A single turn carries every row of the set below to another of its rows. Some are shown first; where does it send the rows asked next?
j_91: [-0.74 -2.23 -1.85 -0.81  0.01 -0.51 -1.68 -1.19  0.66  3.63 -1.04  3.06
 -2.31  2.01 -1.17  0.88 -1.54  0.62  0.91 -0.09 -0.07  1.25  1.28  2.47
  3.01  1.25  1.71  1.08  1.65 -1.36  1.61  1.82 -2.14  1.44  0.58  3.08
  0.17 -0.37  3.01  2.38 -0.45 -0.60 -2.17 -0.25 -0.57  0.38 -0.32 -0.73
  0.82 -0.41 -0.10  0.27  2.74]
j_451: [ 2.98 -1.36 -1.41  2.87  1.06 -1.35  2.27  0.48 -3.95 -2.28 -0.57 -0.55
  0.95 -0.72 -1.02 -1.58  1.73  0.99 -0.14 -0.41  0.88 -2.76  0.50 -0.78
 -2.27  1.53  0.91 -1.11 -0.38 -1.52 -1.25 -0.46  2.66 -0.76 -0.21  0.50
  1.44 -1.03 -0.97 -1.45 -1.04  1.31  1.66  1.59 -2.24 -0.07 -0.93 -0.18
 -2.34 -0.99  0.34 -1.58 -0.11]
j_851: [ 0.19 -1.89 -1.88 -1.81  1.27  0.04 -2.72 -0.88  0.00  3.54 -0.87  2.61
 -1.35  2.28  0.36 -0.18 -3.10  0.22  0.46 -0.50 -0.71  0.77 -0.35  3.11
  2.29  1.81  0.99  0.59  2.15 -2.56  0.00  1.50 -1.69  0.39  0.46  1.69
 -0.43 -0.23  2.95  2.02 -1.24 -0.87 -2.79  0.07 -0.38  1.94 -0.35 -0.75
  1.26 -1.70  0.72  0.87  1.94]
j_659: [ 2.70 -1.09 -1.23  1.60  1.93 -1.67  2.16  0.88 -4.15 -2.95  0.53  0.12
  0.63 -1.38 -1.99 -0.91  1.60  1.21 -0.15 -0.81  0.46 -3.48  0.15 -0.08
 -1.78  0.83  0.98 -0.91 -0.50 -1.15 -0.56 -1.41  2.93  0.86 -0.44  0.62
  2.96 -1.03 -0.93 -1.07 -1.72  0.27  1.25  0.96 -0.99 -0.12  0.04 -0.62
 -2.11 -1.52 -0.33 -1.37 -0.45]
j_844: [-3.65  1.40  1.78  1.08  0.10  0.01  0.07  0.74  2.79 -1.48  0.00 -1.70
  1.06  2.00  1.60 -0.38 -0.70 -2.06  0.62  0.34 -0.87  1.04 -2.02 -0.70
 -0.51 -2.20  0.05  1.26 -1.42  2.86  2.92 -2.31 -0.42 -3.39 -0.73  1.39
 -3.12 -1.18  0.58 -0.42  0.36 -0.16  1.27 -0.32  0.74 -1.01  0.11 -0.15
  1.28  1.66  1.06  1.97 -3.11]
j_705: [-0.43 -0.88 -1.15 -3.06  1.17 -0.49 -2.53 -0.26  0.76  2.87 -0.11  2.26
 -1.47  1.96 -0.07  0.09 -1.39 -0.15  0.02 -0.98  0.03 -0.44  0.66  1.49
  1.81  1.01  0.91  1.15  2.62 -2.01  0.53  2.10 -1.67  1.13  0.86  2.06
 -1.12  0.52  2.94  2.95  0.06 -0.61 -2.25 -0.20 -0.06  1.68 -1.78 -0.09
  2.49 -1.33  0.68  0.68  3.98]
j_710: [-3.02  0.31  2.46  1.43 -0.94 -0.03  0.58  0.03  3.11 -0.16 -0.89 -1.81
  1.37  1.25  1.21  0.29 -0.52 -2.54  0.34  0.21 -0.27  0.92 -3.12 -0.51
 -1.66 -2.85 -1.88  1.71 -0.30  1.66  1.43 -0.57 -0.73 -2.72 -1.66 -0.24
 -2.50 -1.02  0.09 -1.66 -0.35 -0.33  0.30 -0.77  0.93 -1.39 -0.13 -1.49
  1.80  2.47  1.12  1.84 -2.79]
j_663: [ 2.23 -0.68 -1.28  1.55  0.08 -2.10  0.97  0.18 -3.64 -1.97  0.48 -0.23
  1.26 -0.90 -2.60 -1.15  1.18  2.55  0.28 -1.22 -0.42 -3.66  0.84 -0.87
 -1.80  0.92  0.30 -1.87 -0.72 -0.53 -0.39 -0.51  3.11  2.01  0.22  0.10
  2.74 -1.93 -0.12 -0.97 -1.91  1.98  1.34  1.02 -1.03  0.83  0.05 -0.24
 -2.00  0.61  0.57 -0.81 -1.89]
j_81: [ 3.32 -0.42 -1.61  2.11 -0.26 -2.05  2.80 -0.11 -3.74 -3.57 -0.53  0.55
  0.69 -1.58 -1.65 -1.28  1.09  0.73  0.52 -0.81  0.68 -2.84  1.09 -0.62
 -1.90  1.11  0.69 -0.71 -0.47  0.15 -0.74 -1.62  3.63  0.99 -0.37  0.55
  1.43 -1.65 -0.14 -1.04 -1.79  1.38  0.56  0.30 -1.11 -1.38  0.69 -1.02
 -1.57 -0.44  0.17 -2.31 -0.95]
j_25: [-3.50  1.44  1.67  0.56 -1.74 -0.69  0.34  0.62  3.22 -1.89 -0.88 -2.73
  0.00  1.34  1.59 -0.49 -1.69 -3.20 -0.19  0.64 -1.00  0.62 -2.36 -0.42
 -0.84 -2.49 -0.27  2.56 -0.72  3.05  1.76 -1.49 -0.41 -1.31 -0.53 -0.12
 -2.27 -1.14  0.60 -0.92 -0.57 -0.44 -0.07 -1.31  2.10 -1.12  0.25 -0.18
  2.59  1.18  1.27  1.18 -2.17]
j_673: [-0.70 -0.66 -0.82 -2.04  1.55  0.59 -1.82 -1.34  0.39  3.69 -1.05  2.72
 -2.23  1.08 -0.52  0.29 -1.69  0.22  0.95 -0.19 -0.56 -0.78  0.53  1.66
  2.98  0.07  1.86  1.71  2.25 -2.12  0.28  1.47 -3.02  1.26  0.62  3.13
  0.67 -0.44  3.67  1.98  0.55 -0.29 -2.33  0.52  0.50  1.03 -0.91 -0.87
  1.08  0.16 -0.11 -1.24  2.44]
j_815: [-3.91  0.52  1.93  1.31 -0.42 -0.44  1.29  1.44  2.69 -1.47 -0.70 -2.00
  0.43  0.55  1.22  0.63 -0.66 -2.90  0.42  1.49 -0.82  0.08 -2.74 -0.76
 -1.29 -3.45  0.14  0.99 -0.28  1.74  1.50 -1.65 -0.28 -1.75 -1.24 -1.08
 -2.23 -0.85 -0.17 -0.95  0.30 -0.75 -0.10 -0.61  1.88 -1.21 -0.52 -0.84
  2.08  2.66  0.68  2.32 -3.04]
j_573: [-3.32  1.91  1.99  2.32 -0.82  0.26  0.21  1.17  3.43 -1.37  0.05 -1.48
  1.42  1.12  1.89 -0.53 -0.18 -2.69  1.07  0.83 -1.20 -0.60 -2.83 -0.07
 -0.96 -2.47 -1.05  0.85 -0.53  2.44  1.27 -1.91  0.85 -2.50 -1.25 -0.59
 -2.20 -0.52  0.92 -1.40 -1.72 -1.33 -0.62 -0.27  1.11 -1.48 -0.42 -1.28
  2.79  2.12  1.28  1.47 -1.50]
j_590: [ 2.02 -1.11 -0.48  1.66 -0.48 -0.86  2.35  0.61 -3.51 -3.04 -0.58 -0.65
  1.60 -0.04 -2.39 -1.96  1.02  1.18  0.08 -0.87 -0.01 -3.20  0.75 -0.28
 -1.08  2.48  1.18 -1.23 -1.02 -1.23  0.83 -0.14  3.72  1.05  0.16  0.15
  2.29 -1.86 -0.63  0.01 -1.47  1.34  1.11  1.49 -1.84 -0.46  0.45 -0.91
 -2.43 -0.51  1.20 -2.27 -1.48]
j_840: [ 0.37 -1.18 -1.86 -2.35  0.87 -0.90 -1.74 -1.15 -0.56  3.27 -0.26  3.03
 -2.42  0.99 -0.06 -0.85 -3.00 -0.18  0.88 -1.05 -0.29  0.75  1.51  2.60
  2.28  0.77  1.62  1.72  2.08 -0.99 -0.12  1.35 -1.57  1.75  0.81  1.55
 -0.46  0.04  3.73  3.21  0.37 -0.87 -2.08 -0.90 -0.27  0.43 -0.59  0.73
  0.37 -1.31  0.25  0.00  2.27]
j_117: [ 2.33 -1.19 -1.66  2.01  0.85 -1.10  2.06  1.00 -4.22 -1.73  0.69  0.41
  1.51 -1.73 -1.07 -1.82  2.08  1.12  0.69 -1.22  1.79 -3.84  1.11  0.32
 -2.33  1.10 -0.26 -2.36  0.44 -0.33 -0.85 -0.48  2.13  0.84  0.36  0.38
  2.34 -0.10 -0.78 -0.44 -1.36  1.43  1.00  0.15 -1.66 -1.11  0.46 -0.86
 -1.60 -0.50  1.45 -1.19 -0.47]
j_352: [-4.13  1.59  0.77  2.79 -0.04 -0.25  0.68  0.15  3.63 -1.68 -0.41 -2.39
  1.22  1.85  2.14 -0.05 -1.52 -0.91 -0.36  0.45 -0.88 -0.55 -3.09 -1.25
 -0.38 -3.05  0.22  0.42 -0.66  1.69  1.91 -2.42 -0.60 -1.95 -0.98  0.30
 -2.42 -0.35  1.23 -0.02 -0.26 -0.75  0.49 -0.28  2.10 -2.01 -0.02 -0.68
  1.13  0.91  0.70  2.19 -2.65]
j_865: [-0.84 -0.57 -1.50 -3.20  0.74 -0.63 -1.45 -0.46 -0.08  3.72 -0.42  3.45
 -2.47  1.99 -0.28  0.36 -2.11  0.89  0.29 -0.48 -1.46 -0.34 -0.07  3.27
  2.28  0.54  1.42  1.11  2.81 -2.62  0.27  1.40 -1.69  1.00  0.46  1.63
 -0.80  0.23  3.31  2.20 -0.31 -1.22 -2.40 -0.81  0.28  0.94 -1.10 -0.52
  1.21 -1.24  0.23  0.56  1.47]

j_865 -> j_815
j_451 -> j_851
Now these:
j_352 -> j_663
j_840 -> j_25
j_573 -> j_117
j_590 -> j_91

